In the data rows, 128 means zero.
Some points:
[102 135 119  77 102 109  84 142 139 103  73 137 154 145 162 125 115 165
 184  98  86 120 161  94 109 151 133 107 149 162  54 163 110  67 182 130
 143 147 143  77 113 107 125 102 117 105 140  97  93  85 173 114 150 133
 163  57  99 151 119 148  94 125  76  81]
[ 88 139  93 195 157 224 135  81 166  77 132 147 102  72 119 189 155 137
 148 107 105 121 137 112  99 116 106 140 116 123 141  82  63 126 126 104
 139 163 147  79 172 181 104 118  99 105 122 159 101  98  98 148 162 113
 103 150  64 192 116 130 131  65 140  96]
[109  94  98  55 106 163 134 119 110 150  96 102  98 180 168 167 144  75
 108 177 110  52 133  98  82 130 148 107 114 100 168 150 125 164 137 120
  98 130  86 158 138  92 133  85 100 144  81 171  91  92 215 151  94 117
 139 117 182 137 131  47 159 159 131 119]
[154 116 101  85 113 131 133 130  54 134 118  84 151 125 156 128 171 122
 146 123 176 123 106 113 137 141 138 118 142 180 141 107 131 234 148 141
 126 108 112 163 120 119 117 134 111 151 127 158 158 162 108 192 139 136
 180  80 153 132 143 147 100 155 156 151]
[194 108 136 118 148  69 207 130 112 114 147 125  42 150 140 110 127 103
 126 144 179 129 121 185 144 151 123  96  68 163  94 217 112 113 185 145
  68 110 114 210  79  62 117 172 128 129  68 139 175 158 163 127  74 112
 117  47 115 162 144 127  74 141  74 154]
[209 108 103  92 136 140 142  65 151 145 101 104 180 116 137 127 153 148
 131 105  67  75 120 167 148 130 130 200 167 194 121 156 131 131 147 169
 134 132 184 111  67 165 110  92 116 119 151 118 135 142 156 121 152 118
  92 158  57  79 102  89  87 118 153 151]
[169 140 105  69 149 137 146 124 121 103 157 119 117 182 135 142 112 147
 165 110 128  93 128 211 136  36  85 137 112  80 135 122 151 160 119 122
 101  97 131 133 157 186 147 151 142 157 127  82 159  87  91 100  54 173
 164 140 133  71  62 149 169 123 133 139]
[134 151 163 118 172 152  92 132 129 136  53  75  58  78 115 145 120  87
  92 144 104 123 140 128  93 103 184 101 107  89 146 125 170 140  90  73
 139 115 143  90 168 151 107 145 139 123 165  82 183 117  76 141 122 104
 126 131 127 143 129 128 154 181 134  98]
[132 144 111 112 131  93 198 184 166 137 101 145 153 111 121 144 116 143
 154 157  57 128 122  72 123 107 122  64 106 155  95 129 138 140  85 116
 133 139  80 159 119 182 116 128  96 149 207 104 149  92 140  97 147 119
 101 129 197 150 112 125 102  66  91 101]
[118 169 121 175 103 158 134 100 141 151 154 183 104 106 106  76 122 144
 200 111  93 133 113 138 139 178 136 110 122 156 195 192 111 112  95 113
 147 116  89 125 117 101  90 101 157 136 133 161 129 142 178 143  99 146
 158 157 199  74  95  89 163 156 123 134]
[118 155 159 123 120 117 113 137 153 123 124 143 152 199 156  81  92 123
 163 138 190 201 105  80  95 147 169 164 112 125 150 115 136 188  59 135
  99 108 138 135 168 104 122 154 162  50 133  98  99 175 171 114  89 130
  92 198 163 175 166 155 183  46 136 126]
[102 129 151 165 121 134 106 146 132 168 143 119 156 139  52 165 149 134
 134 126 152 175 191  78 124  99  70  98 114 158 148 146 146 129  94 129
 124 119 137 177 123 101 114 101 109 139 148 125 121 114 173 191 113 133
 137 162 101 152 147 118 194 163 160 194]
[ 38 154 141 204 117 149 130 127 156 148 115 138 128 150  68 127 104 108
  73  85 143 141  93  60 133 102  60 120 138 129 125 110  99 105 115 183
 138 154 114  64 114 201 158 130 185  83 127 114 113 139 139 121 165 120
  76 158 103 114 108 211 108 148 135 132]
[ 74 144 188 116 113  85 102 135 115 109 115 138 116 144 127  88 139  99
 100 114 151 129 145 176 153 160 109 154 155 160 129 134 128 169 180  93
 101 109 128  74 118 207 198  74  98 150 138 116 124  94  59 106 142  96
 109 117 108 116 132 177 153 126 129 154]
[ 65 111 129 145 120 205 157 110 186  98 181 176 107 156  95 200 118 143
 112 108 140 138 117 146 169 210 152 100 151  85  91  67 175  31  82 126
 124 127 159 156  89 134 124 146 149 107 138 155 116 131 120 113 104 126
 113  89 106 168  86 153  84 129 106 136]
[152 138 129 163 124 181 133  93  93 151 125  95 150  96 137 106 141 118
 119 172 105 143 117 216 160  83 165 149 129 175  90 136 138 151 158 166
  84 123 127 159 161  99 155 136 112 168 155  92 107 114 115 132 151  90
 163 115 172 117 147 140 123 110 161 104]
[182 103  55 101  95 135 122 143 137 180 107  84 126 140 159 115 124 122
 168 175 172 104  91 133 115 180 174 124  98  78 129 179 112 117 154 128
 144 142  97 123 110  69 161 142  99 150 147 179 162  96 164 118 143 162
 166 139  73 115 191 152 120 114 170 158]
[132 146 168 150 129  94 147 185 121 128 156 147 154 121 151 197 121 134
 130 121 103 122 117 168 100  65 165 113 214 116 128  65 112  95 117 142
 177 126 162  70 130 144 130 118 127 163 108 133  71 135 124 125 123 133
 157 235  92 149 113  99 119 137 110  79]
[134 119 154 192 155 175 102 107  92 165 134 155 124  98 135 131 123 134
 146 175 186 166  98 123 137  46 155 111 139  84 123 119 115 149 153  52
 162 152  98 143  81 111  96 178 161 114 153 111  86 128  73 170  90 169
  72 131 123 129 125  98 147 135 144 165]
[138  94 181 178 132  62 138 126  51 149 148 116 142 152  70  95 119 147
 127 149 142 144  87 113 151 119 135 150 134  90 248  95 153 147 142 114
 179 135 140 170 240  34 109 144 141 117  91 149 141 122 160  92 159  93
 114  83 126 120  84 142 201 101 138 172]
[154  87 112 137 136 113 148 128 186 133  64 202 136 136 130 105 132 127
 116  70 166 135 200 113 228 167  49 115 141 141  83 129 121  98 122 137
 133  86 127 169 139 146 152 142 116 122  96 171 130 151  70 139 168 140
 122 126 110 139 196 110  68 133 114  51]
[128 136 123 119 124 165 140  82 149  46 192 154 123 125 126 168 143 172
  77 126 135 173  86  66 150 122 104  95 121  77 181 123 108 145 123  79
 109 144 106 104 145 124 137 141 125 138 145  93 121 160 175 131 113 158
 165 172 126 131 132  85 121 103 105 123]
[158 150 112 102 106 154 158 135  88 146 158 125 132 127 112 111 118  80
 128 135 115 114 147  89 134 120 180 178 167 133  78 107  99 120 139 107
 137 156 131 125 118  84 145 117 129 165  60 159 191 141 159 138 134 175
 119 121 172 110 126  87 109 152 143 177]
[140 156 128 110 150  69  74 141 123 136 119 148  84  92 165 145 152 100
  86 126 115 114 154 116 128 166 105 135 118 116 111 124 183 128  76 222
 123 174 139 130 108  73  91  74 157 110 120 141 179 116  88  69 133 135
 126 150 132  91 130 129 125 125 121  95]
[140  92 137 107 125  59 103 124  88  83 119 219 168  78 110 104 126 140
  85 115 109  94 168 168  68 139 154 170  55  72 120  98 159 122 172 156
 137 108 115 121 114 165 143 138 157 121 169 127  63 169  77  98 109 108
 179  96  94 126 146 170 161 178 136 146]
[ 51  38 138 110 159 139  45 146 155 178 151  38 143 143 170  79 129 150
 130  99 108 148 132 157 142 123  91 168  95 126  96 136  75  64 135 121
 124 118 175 123  79 161  86 166 122 121 110 105 174 174  78 117 188 118
 133 135 216 107 151 116 110 118  93 126]
[142 200 102 140 111  45 135 184 142  66 171  39 154  95 134  85  90 154
 110 147 118 119 127 136  59 166 114 134 171 191 135 133 154 113 120 133
 131 118 135 109 172 152 169 125 103 121  95 116  84 118 112 147 141 102
  71  65 111 107 122 135  98 149 145  94]
There is one direction along which these points spread out most. Take the direction at right angles to it along which they spread out most. Go by this last direction. How many in every 100 of the points above lie lower along it than each point below? Answers are rounded to whole numbers. More than half of the points above lie lower than the first one.
[102 129 151 165 121 134 106 146 132 168 143 119 156 139  52 165 149 134
 134 126 152 175 191  78 124  99  70  98 114 158 148 146 146 129  94 129
 124 119 137 177 123 101 114 101 109 139 148 125 121 114 173 191 113 133
 137 162 101 152 147 118 194 163 160 194] -> 15
[132 144 111 112 131  93 198 184 166 137 101 145 153 111 121 144 116 143
 154 157  57 128 122  72 123 107 122  64 106 155  95 129 138 140  85 116
 133 139  80 159 119 182 116 128  96 149 207 104 149  92 140  97 147 119
 101 129 197 150 112 125 102  66  91 101] -> 56
[140 156 128 110 150  69  74 141 123 136 119 148  84  92 165 145 152 100
  86 126 115 114 154 116 128 166 105 135 118 116 111 124 183 128  76 222
 123 174 139 130 108  73  91  74 157 110 120 141 179 116  88  69 133 135
 126 150 132  91 130 129 125 125 121  95] -> 70
[209 108 103  92 136 140 142  65 151 145 101 104 180 116 137 127 153 148
 131 105  67  75 120 167 148 130 130 200 167 194 121 156 131 131 147 169
 134 132 184 111  67 165 110  92 116 119 151 118 135 142 156 121 152 118
  92 158  57  79 102  89  87 118 153 151] -> 89
[132 146 168 150 129  94 147 185 121 128 156 147 154 121 151 197 121 134
 130 121 103 122 117 168 100  65 165 113 214 116 128  65 112  95 117 142
 177 126 162  70 130 144 130 118 127 163 108 133  71 135 124 125 123 133
 157 235  92 149 113  99 119 137 110  79] -> 33
[ 65 111 129 145 120 205 157 110 186  98 181 176 107 156  95 200 118 143
 112 108 140 138 117 146 169 210 152 100 151  85  91  67 175  31  82 126
 124 127 159 156  89 134 124 146 149 107 138 155 116 131 120 113 104 126
 113  89 106 168  86 153  84 129 106 136] -> 48
[154 116 101  85 113 131 133 130  54 134 118  84 151 125 156 128 171 122
 146 123 176 123 106 113 137 141 138 118 142 180 141 107 131 234 148 141
 126 108 112 163 120 119 117 134 111 151 127 158 158 162 108 192 139 136
 180  80 153 132 143 147 100 155 156 151] -> 52
[ 74 144 188 116 113  85 102 135 115 109 115 138 116 144 127  88 139  99
 100 114 151 129 145 176 153 160 109 154 155 160 129 134 128 169 180  93
 101 109 128  74 118 207 198  74  98 150 138 116 124  94  59 106 142  96
 109 117 108 116 132 177 153 126 129 154] -> 74
[134 151 163 118 172 152  92 132 129 136  53  75  58  78 115 145 120  87
  92 144 104 123 140 128  93 103 184 101 107  89 146 125 170 140  90  73
 139 115 143  90 168 151 107 145 139 123 165  82 183 117  76 141 122 104
 126 131 127 143 129 128 154 181 134  98] -> 30
[154  87 112 137 136 113 148 128 186 133  64 202 136 136 130 105 132 127
 116  70 166 135 200 113 228 167  49 115 141 141  83 129 121  98 122 137
 133  86 127 169 139 146 152 142 116 122  96 171 130 151  70 139 168 140
 122 126 110 139 196 110  68 133 114  51] -> 96
